(in the rows, 128 means zero)
Where one turn sends some rows of the set: a few examples, then the rows asked
k_197: [124 139 108 126 127 128 100 124 108 113 134 104 124 135  86]
k_773: [121 124 109 126 114 120 112 160  75 134 111 135 131 130 127]
k_227: [121 107 119 127 122 142 120 137 147 151  91 127 144 120 136]
k_926: [119 130 112 125 109 114 110 155  76 129 113 133 123 130 128]
k_372: [119 150 114 130 117 125 105 163  84 148  95 140 134 124 143]
k_233: [128 130 107 112 133 133 116 104 124 126 117  99 145 127  82]
k_128: [122 137 110 129 121 126 109 167  79 148  99 141 139 125 137]
k_714: [117 156 118 129 109 121 105 159  85 144  97 137 126 125 145]
k_107: [123 141 127 135 144 119 121  90  69 139 100 123 127 126 121]
k_405: [116 141 115 124 103 113 107 151  81 131 108 133 117 129 133]
k_877: [125 145 125 138 156 130 120 105  72 157  87 131 145 121 128]
k_708: [121  99 117 126 120 143 121 136 143 145  98 126 144 122 130]
k_772: [128 129 122 136 154 126 123 102  67 146  98 127 142 125 119]
k_62: [115 119 124 126 107 134 117 124 151 140  93 121 125 123 140]
k_695: [121 167 117 116 124 131 107  98 137 133 103  99 131 123 101]
k_71: [131 124 103 113 145 142 117 115 123 136 112 104 160 125  83]
k_354: [131 130 101 130 155 148 102 150 105 140 123 118 158 128  89]
k_467: [122 188 119 135 134 142  89 135 128 148 103 115 134 124 119]
k_193: [116 120 124 127 111 138 115 128 153 147  90 124 131 120 142]
k_27: [126 131 123 134 147 122 123  95  66 140 101 125 135 126 117]
k_689: [126 175 112 138 150 151  92 148 123 156  98 121 151 122 115]
k_682: [124 153 129 140 150 128 117 101  75 156  86 130 137 120 132]
k_941: [118 116 120 129 118 142 117 134 150 151  89 127 139 119 142]
k_986: [115 109 122 124 107 133 118 123 147 134 100 120 123 124 135]
k_643: [118  99 119 123 110 135 121 127 144 134 103 120 129 125 129]
k_127: [122 155 130 137 145 123 118  95  76 149  89 128 129 122 133]
k_718: [120 163 116 129 119 125  96 118 118 117 127 104 114 134  98]
k_268: [121 175 120 119 131 138 106 105 142 146  92 104 142 119 108]
k_797: [129 126 101 128 141 138 103 138 103 123 133 109 141 134  82]
k_119: [123 147 113 112 125 128 111  97 129 124 112  97 132 126  89]
k_101: [118 183 120 133 122 130  91 121 126 132 112 109 118 129 113]
k_423: [116 152 117 128 105 116 106 152  84 136 101 134 118 128 140]
k_742: [131 151 106 136 158 153  97 154 114 153 109 122 163 124 103]
k_142: [133 135 104 117 153 148 114 124 126 150 101 110 170 122  91]
k_273: [123 150 129 137 141 118 119  91  74 143  94 124 125 124 128]
k_721: [128 135 122 137 159 130 121 106  69 152  92 131 147 122 124]
k_314: [120  95 117 124 116 137 121 132 142 139 101 123 137 124 127]
k_347: [125 169 115 119 143 146 105 116 140 156  88 110 156 117 108]
k_619: [123 128 110 127 121 125 111 166  76 142 106 138 139 126 130]
k_873: [130 154 109 119 152 149 110 124 133 157  91 112 167 117 102]

k_721 moves to k_127
k_227 moves to k_62
k_773 moves to k_372
And these:
k_467 moves to k_197
k_119 moves to k_142

